(in the rows, 128 means zero)
Named turns come first, each shown by rows before and after it. Which turns, in which order, take the first row of each pair that follows to the second? Write the first one first, as in the answered first pair.
turn D:
[156  93  89 110  65 117  86 157 142 124 104] => [112  78 140 133  74 138  65 148 128 155 146]
[157 147  96 117 117 111 140 123 139 106 104] => [149 130 101 127 100 113 101 145 149 137 110]
[121 108  90 118  94 129 106 160 132 167 108] => [ 91 106 130 133 110 148 106 142 117 182 140]
[118 108 158 118 128 132 136 135 114 146 110] => [121 113 153 117 132 132 149 127 113 135 110]
turn V:
[149 131  93 158  97 112 102 164 175 147  97] => [148 164 117 135 148 122 187 112 141  86  98]
[133 149 144  63 158  89 190 170  80 118 133] => [ 90 126 182  96 148 104 138 177  78 172 178]
[118 119 120 129 120 105  58 156 142 214 144] => [173 156  66  80 142  83 144 141 141 129  79]
[113 134 152 118 163 116 149 108 131 117  75] => [ 87 118 173 140 152 122 113 115 137 155  98]
turn H:
[118 108 176 116 142 131 143 119  88 101 133] => [ 98 108 161 154 129 140 113 114 124 141 173]
[115 133 120 137 108 139 125 131 155 146 128] => [132 138 113 120 111 131 140 134 150 126 107]
[130 154  60 153 111 130 127 130 174 147 128] => [155 150  85 105 128 114 164 136 127  97  80]
[ 99 116 137 162 156 148 134 106 117 190 149] => [127 130  74 162 140 133 143 110 152 179 130]
turn Q:
[144 101 110 120 111  56 132 140 115  86  81] => [146 105 113 118 115  56 141 135 111  79  82]
[120 155 114 145 163 149 160  88 132 121 162] => [127 118 106 159 117 139  85 139 150 168 155]
[119 117 128 163 120 131 117 126 110 169 158] => [114 127 146 154 138 137 146 110  99 151 159]
[145 133  86 122 124 147 137  98 180 131 139] => [133  88 157 107 111 144  87 141 135 159 126]
turn X:
[121 137 144 132 132 134 158 118 127 110 129] => [106 127 153 142 128 138 138 119 131 131 142]
[114  88 132 122 110 132  91 139 110 116 134] => [138 118  95 111 122 128 134 116 121  77 120]
[157 148  61 140 119 119 129 132 180 137 122] => [137 107 113 142 105 122  77 167 154 173 126]
[197 133 102  92 116 102 168 138 129  96  85] => [139 143  92 169 108 134 126 103 187 171 178]
Pairs:
Each pair is 2 to 3 turns apart.
[128 180 167 132 174 134 166  82 112 107 127] => [162 131 127 130  97 104  71 169 140 153  78]
V then H then X
[122  77 177 103 117  86  79 160  83 170 149] => [138  96 181  72 146  85 142 134  56 116 122]
H then H then Q
[114  99 149 138 119 137  87 152 126 152 146] => [142 139 111 113 151 135 166 117 122  87 122]
Q then D
[101 154  99 180 108 115 114 108 138 168 158] => [137 172  76 136 123 100 168 108 120 108 103]
X then X
[179 106 119 104 123 103 125 164 122  96  66] => [182 115 100 108 120 102 133 155 138  93  69]
Q then Q
[122 152  42 203 107 139  93 102 205 190 210] => [214 111  67  74  98  76 129 186 107  86  41]
H then D then H
[178 100 100  73  97  97 105 174 116 110  56] => [ 72 114 202 130 163 156 121  86  92 148 182]
V then H
[118 101 177 117 114 123  81 160 113 151 107] => [114 137 105 159 106 131  92 125 178 165 146]
H then D then H
[136 139  85 144 103 123 109 122 158 140 135] => [107 144 131 150 134 140 131  92 139 138 169]
V then V
[166  85 110 101 112 108 121 134 126 113  96] => [137 124  98 136 143 131 158  73 153 115 154]
X then V
[151 163  77 126 130 128 175 103 145 102 115] => [156 130 139  90 129 116 155 140  91  95  79]
Q then Q then D
[ 83 136 170 130 172 149 141 104 121 147 192] => [ 98 155 137 130 176 147 168  89 134 129 189]
X then X then H
[131  67 162 130  86 126  64 203  93 156  91] => [106  80 221 116 134 145 115 164  50 125 110]
V then H
[127 104 179  86 130 120 113 160  88 118  85] => [144 156  57 132 113 122 130 124 185 126 116]
H then V then X
[130 145 141 136 145 139 159  95 126 112 144] => [144 137 100 152 110 128 119 120 161 136 138]
X then D then Q
[ 96 148 147 181 152 146 125 102 138 168 192] => [184 141  79 113 118  97 140 166 132 109  76]
V then H
[123 100 162 123 113 126  87 151 109 148 123] => [118 128 114 160 112 136  94 125 153 163 157]
Q then Q then D
[ 91 117 108 168 132 129  61 111 155 188 153] => [ 88 135 102 172 144 136  88  87 163 172 167]
Q then H
[202  95 151 123 112 119  94 174 104  92  84] => [212 111 114 128 108 112 107 170 130  82  83]
Q then D
[140  92 122 126  94 125  72 167 140 153 114] => [151  88 138 102 101 118  90 172 118 129  89]
H then H
[110 131 176 104  85 142 114 181 120 149 129] => [129 171  88 124  81 143 145 154 172 135 135]
X then X then V
[136 129  95 146 104 118  96 143 151 154 120] => [119 135 103 161 115 132 101 124 155 159 145]
H then X then D
[118 101 147  91 140 147 135 163 103 144 118] => [117 139 106 110 157 157 174 122 133 127 137]
D then X
[109  98 158 135 117 142  89 140 132 152 143] => [154 113  94 116 107 123 112 149 152 115  95]
H then H
[144 183  76 142 116 135 158 105 178 105 104] => [155 146  80 130  83 122 102 151 171 131  78]
H then Q
[112 103 214 153 138 165 124 105 111 157 115] => [114 135 187 159 156 168 170  72 128 133 125]
D then X
[171 152  54 128 110 125 136 145 179 126 113] => [126  94 202 104 132 138 103 162  88 143 121]
Q then D
[154 134  96 110 130 110 142 138 133 104  99] => [137 152  87 130 140 123 153 111 151 109 130]
H then X then D
[114 151 122 136 165 135 171  90 127  86 147] => [106 141  88 170 131 136 117 109 167 132 166]
V then Q then H
[119 157  75 124 148 152  84 110 200 146 160] => [148 168  97  69 177 140 149 103 151  79 107]
V then H
[167 150 127 114 107 142 128 162 138  74  73] => [127 169 169 133 148 170 159 105 125  71 125]
D then D then Q
[134 108 153  79 126 125 119 168  83  99  92] => [ 98  98 170 118 116 141  74 167  97 149 142]
D then H
[157 124  94 126  99 115 126 144 158 126  94] => [ 98 127 165 155 134 145 132 101 137 146 159]
V then X
[122 138  46 166  96 131 109 163 166 161 154] => [128 169  41 149 135 139 178 121 156 109 151]
Q then D then Q
[123  88 182  91 126 137 118 127  76 124 128] => [110 102 185 105 141 147 132 103  83 122 149]
H then Q then X
[129 101 187  75 144 114 141 155  71 106  84] => [158 157  82  94 147 108 193 119 136  76  87]
D then D then Q
[158 135  61 119  96 113 103 161 163 113  91] => [110 146 168 104 169 143 167 101  93  74 128]
X then H then V
[ 67 126 218 150 181 140 141 109 138 157 197] => [175 109  95 104 101  76 100 208 174 136  70]
V then H
[117 128 157 149 124 143  79 144 145 146 147] => [138 127 131 139 110 128  75 163 154 137 118]
V then D
[198 148  88  94 103 153 135 186 132 107  69] => [165 143 176  81 149 176 169 153  75  86  94]
X then H then H
[120 127 112 110 161 104 191 121 121  83  95] => [ 86 121 157 123 176 119 184 106 108 103 126]
D then V
[210 148  64  79  91  88 180 170 145  45  50] => [170  83 113 117  36  93  52 231 150 151  83]
H then H then V
[112  95 199  99 150 117 131 128  78 125 129] => [126  86 142 123 100 103  70 163 133 172 129]
V then H
[120 105 177 122 139 127  99 133 110 129 122] => [158 129  99 119 124 113 113 136 155 113  94]
H then V
[136  89 156 113 130 118 117 192 113 121 104] => [ 98 127 134 170 152 147 134 131 161 144 178]
Q then X
[122 128 130  97 153 126 160 112  64 100 152] => [157 122  63 102 106 102 119 152 108 120 124]
D then Q
[178  66 141  56 150 102 110 175  95 125  66] => [137  62 116 126 122 121  43 170 154 206 141]
Q then V then V
[ 76 133 174 142 159 180 127  71  99 127 188] => [153 113  54 129  73 130  63 154 162 143 103]
X then H then V
[ 98 101 199 151 124 116 116 138 108 166 164] => [141 163  97 147 139 107 196  95 154 104 140]
Q then D
[172 111 174  65 161 172 133 115  64  72 120] => [120 110 189 122 163 199 100  89  93 126 200]
H then X then H
[ 93 104 131 166 112 150  93 155 133 174 128] => [ 93 113 118 168 115 147  95 147 141 172 132]
H then D
[102 171 108 197 170 117 120 120 154 192 191] => [125 120 203 116 178  93 114 174  53 149 108]
X then D
[ 68 130 165 179 137 133 136  98 137 140 158] => [140 144  98 127 123  97 174 128 138  83  71]
H then X then X
[130  96 164  60  94  98 121 187 104  99  85] => [128 107 171  55 110  99 144 171  97  80  88]
Q then Q then Q
[ 99 108 160 138 139 142 161 110  87 129 185] => [130 127  62 159 103 127 150 117 153 140 173]
Q then V
[122 138 172 144 116 147  56 162 109 178 136] => [115 195 145 160 161 168 135  92 127 140 174]
Q then H
[125 167 137 128 166 108 187  93 139  86 125] => [115 175 117 144 163 112 178  87 162  99 142]
V then X then X
[123 113 133 105 135 105  85 158 102 127  97] => [ 87 141 121 153 151 129  91 113 139 150 158]
D then X then X
[ 79 137 154 138 151 177 133  97 119 172 165] => [ 98 110 188  97 144 160 122 135  77 150 115]
X then V then D
[ 95 125 141 166 126 150 112 125 151 162 180] => [ 93 132 150 162 137 149 131 112 145 148 182]
V then V then V
[120 159 148 110 122 126  82 159  97 168 121] => [122 163 161 100 136 123 100 156  82 150 111]
V then H
[ 98 142 118 175 133 145 109 108 149 170 179] => [169 146  69 116 122 106 147 142 138 107  87]
H then D then H
[ 97 132 167 139 149 131 131 103  97 130 160] => [101 128 174 135 144 132 129 106  91 127 155]
X then X then X
[131 101 157 104  98 118  95 184  95 112 121] => [149 132  73 129  84 113 105 167 157 113 130]
Q then Q
[120 161 104 131 156 136 178  77 136  88 152] => [ 83 131 166 148 154 149 134  89 112 134 182]
Q then D then Q
[ 46 112 180 137 135 144  78 143 119 145 123] => [ 93 178  81 125 158 132 164 103 160  77  98]
Q then D
[146 103 153 144 102 121  80 194 122 152 109] => [169 125  94 146  97 117 101 185 155 138 101]
X then D
[153 118 101 125 102 116 118 146 149 117 103] => [118 114 181 120 139 137 136 121 107 115 130]
Q then H then D
[101 107 143 145 138 136 120 105 134 139 171] => [140 117 121 106 145 119 161 110 116  87 123]
V then X then V
[121 151  80 122  91 108 110 125 163 154 107] => [129 150  82 111  94 104 116 132 154 141  92]
D then H
[137 124 104 122 147 138 170 111 146 107 114] => [144 107  87 129 121 130 127 138 162 139 110]
X then V
[168 113 132  69 130  96 138 159  66  91  57] => [126  76 157 117 100 111  48 179  85 174 106]
H then V then H
[ 95 112 164 143 128 154 115 101 114 147 165] => [125 134 143 114 146 143 169  89 103  92 130]
D then X then D
[126 106 139 112 116 121 108 154 123 115 101] => [131 123 126 106 131 123 139 136 123  90  97]
X then Q then V
